In the rows, zero is written as 128.
R: 3 groups of rows, each row roughly a mix of its group's hidden directions
R (126 x 13)
[[132  83  90  83 131  75 142  96 137  74 136 121 112]
 [150 154  63 142 171  69 141 149 140 155 106 119 126]
 [166  67 107  94 139 174 111 142  95 106 121 149 167]
 [112 103 116 123 151 190 100  69 172 127 101 122 155]
 [189  78 121 101  96 124 110 128 125 128 131  82 178]
 [123 136 117 143  99  96  67 118 113 152 114 123 205]
 [ 86  99 117 170  93 171 140 113 165 167 113 165 152]
 [ 92 105 182  90 121 131 168 137 113  94 123 188 118]
 [166 132  93 148 180 124 146  94 156 177 139  80 121]
 [159  96  79 126 138 122 148  86 144 201 143 114 109]
 [109 133 146 113 101 113 174  86 153 125  52 144 151]
 [ 71 140 118 151 148 159 118  88 112  96 143  68 157]
 [142  64 114 144 126  86 169 162 161 108 141  97 160]
 [116 125  74 127 168  84 126  83 150 187 111 118 121]
 [ 95 193 128 138  75  98  99  99 110 102 117 102 108]
 [106 167 123 126 158 111 106  79 175 188 105 137 152]
 [135 118 128 105 130 126 142  82  62 191  87 124 120]
 [ 70 181 135 139 183  83 110 133 145 124 115 154 141]
 [118 119 124 129 202 150 134  67 124 134 135  73 119]
 [181 163 116 169 109  99  98 184 101 118 109 148 109]
 [149 116  75 171 116  97 154  86 132 176 121 100  95]
 [158 124 127 154 181 126 133  67 130 164 168  84 128]
 [159 146 170 113 207 151 130 144 136 137 147  94  95]
 [137 141 117 175  77 117 124 186  67 119 121 105 124]
 [133 159 100 136 143 176 147 113 164 192 133 147 176]
 [122  58 141 118 113 114 162  78 161 151 147 106 165]
 [ 92 161  62 130 164 106 107  88 153 164 109 118 116]
 [ 87  96 149 165 117  85 134  76  97  95 124  86 124]
 [114 180 132 131 105  73 124 122 140  70 122  74 124]
 [101 130 116 128  80  96 157 166  69 129 181 144 130]
 [140 140 129  91 107 145 132 203 142 186 102 123 154]
 [167 159  82 166 156 153 146  83 113 132 110  83 103]
 [148  82 118 155 146 196 148 164 102 128 140 173 143]
 [105 101 160 125  85  66 135 148 160 104 142 127  75]
 [ 57 154 116 142 134 130 134 129 157  79  96 180 125]
 [132 136 122 190 170 143 166 142  92 146 149  91  84]
 [158 107 151 114 148 137 162 127 103  88 185 115  68]
 [145 174 104 146 102 169 103 180 142 156 161 101 164]
 [127 187 136 134 193 104 130 116 133 187 127 124  97]
 [ 73 157 171  81 101 150 154 139 126 113 126 115 181]
 [100 123 125 168  41 117 119 114 153 122 126 157 162]
 [112 105 176  90 152 112 164 183 163 146 142 106  94]
 [ 94 159 147 114 132 108 120 161 152  98 173  74 177]
 [113 127 104  35 112  86 107 116 143 137 108 131 110]
 [127 111 126  91  77 179 115 111 126 137 117 201 122]
 [127 156 155 133 103 135 115 216 145  95 140 157 153]
 [118 156 157  79  71 110 141  97 114  84 117  87 144]
 [131 135 133 145  72 114 111 153  98 165 116  51 134]
 [145  88 136 137 133 100 169  60 114 176 121  94 145]
 [ 93 104 107  76 106 118 117 126  68  99  85 110 100]
 [148 129 122 155 105 153  49 135 171 132 114  91  95]
 [113 122 104 165 170 103 100 136 106  77 130 143 193]
 [109 144 130 170  74 111  97 147  83 123 142 187 148]
 [102 115 110 152 143 109 170 161 132 105 209 146 149]
 [ 77 132  90 200 161 114 116 134 150 158 116 102 138]
 [ 82 149 128 145 117 138 118 133 195 129 158 158 188]
 [101 158 121 118 140 128 142  77 152  50 133 145  91]
 [148 111 148  76 116 120  47 147 173 127 123 120 131]
 [ 87 123 117 190 178 122 137  87 166 132 142 143 163]
 [113 133 132 163 150 161 173 168 115 157 133 178  74]
 [123 146 131 143 122  82 131 145 106  39 149  97 116]
 [101 184  96 171  82 125 137 112 145 101  91 161 111]
 [104 167  76 105 133 187 112 133 156 171 105 102 127]
 [183 129 153  93 140  87 111  81 126 114 188 121 127]
 [111 139 122 117 164 122 127 181 155 189  71 122 151]
 [ 81 128 116 110 123 124  78 169 202 131 139 115 112]
 [166 111 103 163 168 102 150 106  72  85 128 140  94]
 [151 100 135 145 120 153 116  79 130 206 162 147 151]
 [ 92 154 132 158 131 107 125 168 116  58 161 127 173]
 [117 112 133  59 117 119 104 167 158 133  75 105 164]
 [137 152  85 191 152 119 134 121 166 133 154  69 143]
 [170 140 154 107 134 156 123  78 192 146 172 123 110]
 [154 148 196  84 167 110 104 151 148 105  93 118 112]
 [113  56 109 134 150  90 140 102  71 135 111 156 121]
 [150 134 128 175  76 125 122 175  60 147 144 136 120]
 [165 163 114 132 140 138 179  87 169 130 126 134  65]
 [ 94  99 134 111 157 147 189 119  87 120 168 176 135]
 [ 66 160 130 169  75 107  87 125 110 138 117 138 157]
 [140  74 117 189 140 135 171 159 150 119 146  99 165]
 [ 74 122 176 131  98 126 130 122 177 100 131  81  89]
 [115  63 164 184 115 115 159 116 105 117 134  88 149]
 [166  93 160 105 155  89 144 142 173 138 133 155  71]
 [155 139 155 154 136 125 153  46 115 167 129  87 125]
 [ 83 100 147 168 112 192 137  92 107 102 143 133 160]
 [107 110 101 137  62 129 119  89 150 173 120  82  98]
 [115  90 148 127 115 142 133  89 112  60 191 134 112]
 [105 167 165 104 114 138  66 113 140 124 128 105  65]
 [202 140 118 133 133  84 134 158 170 172 117 128 106]
 [160  80  62 117 158 114 169 105 143  91 145 134 136]
 [134 118 141  95  86 110  39 137 118 109  95 129 121]
 [186 169 112 152 159 114 162 122  91 117 133 183 146]
 [172 103 123  58 145 161 141 159 112  88 116 144 101]
 [ 91 177 140  89 148 107 133 101 171  88 118 162  91]
 [136 109 135  91 155 124 111 126 160 196 105  79 166]
 [ 90 149 117 143 104 140 115  83  70 101  75 111 154]
 [ 88  80 157 165 143 134 164 168 136 149 154  77 122]
 [122 143 171  77  99 117  70 144  83 111  95 116 117]
 [126 122 127 145 107 103 163  98 176  93 148  62 163]
 [157 166 153 137 120  96 109 179 110  82  85 166 142]
 [121  99  93 203 174  86 145 107 130 109 139 116 127]
 [ 96 101  71 160  92 138  91  92  91 136 156 100 119]
 [127 219 149 134 118 137 116  97 116 167 105  98 124]
 [136 171 171 115  81 184 138 110 148 109 141  83 147]
 [143  70 134  93 109 184 133 164 124 183 110 134 136]
 [148 176  91 179 133 173 118 142 157 144 129  96 171]
 [159 141 186  86 141  95 138 130 112 141  82 119  75]
 [140 122 152 133 150 156 156 154 218 120 136 163 139]
 [111  71 118 156 151  56 125 102 155 111 144 105 109]
 [143 117 150 136 173 116 193 101 188 140 108 129  99]
 [133 127  51  93 138  96 153 165 103 128  84 124 141]
 [157 200  85 133 167 145 115 117 130  97 137 160  97]
 [113 128  98 127 139  39 131 101 175 107 137 109 135]
 [145  69 115 115  77 179 133  89 161 135 125 144 156]
 [119 137  99 182  93  99 125 103  91  93  69 148 130]
 [142 126 118 156 134 151 129 187 147 161 108  53 109]
 [124 131 143 127  89 131 105 133  83 170 130  46 116]
 [123 123 116  90 200 151 142 152 164 160  78 131 131]
 [153  95 168 106 118 122 104 207 111 136 121 135  86]
 [108  76 147  69 118 125  92 113  78 125 142 153  94]
 [183 101 129 108 162 140 124 152 163 141 125 203 130]
 [143 151 145 148  91  99 160 171 124 101  86 192 131]
 [120  96 137 106 129 100 122 163 105 134 210 122  82]
 [169 121  77 164 160 111 126 162 126 146 196 137 129]
 [170  96 139 142 133 148 155 173 119 201 145 159 121]
 [ 67 177 111 125  96 124 128 108 164 112 122  98 179]
 [168 147 154 111 122 102 127 113 140 170  75  86  76]]

one row of each group, then the others: which group is each in?
[111 145 183 108 146 121 118 147  98  59  92 161 141]
(93)
[ 61  64 137 125 117  96  99 151 100 125 114 159 127]
(128)
[103 126 144 144  76 107 137 145 187 190 110 142 150]
(129)

[134 118  95 149 168  67 149  77 103 158 119 163 141]
(128)
[124 159 211 140  79 121 114 146 112 105 129  93 122]
(128)
[129 153 116 196 183 134 139 103 104 178 146 110 115]
(129)
[130 172 156 182 175 147 168 147 141 109 137  90  99]
(93)
[163 108  62 182 176 117 122 113 108 131 156 144 127]
(93)
[129 110 130 109 160 117  87  96 131 164 126  65 184]
(129)
[154 131  86 180  72  90 115 170 129 141 149 138 103]
(93)
[124 144 139 109 173  90 142 182 149 141  99  63 123]
(129)
[103 145 150 154 167  55 126 119 157  96 166 118 149]
(129)
[126 116 115 180 184 150 192 146 160 147 126 129 103]
(129)
[117  78 127 174 102 171 124 143  91 179 138 100 154]
(129)
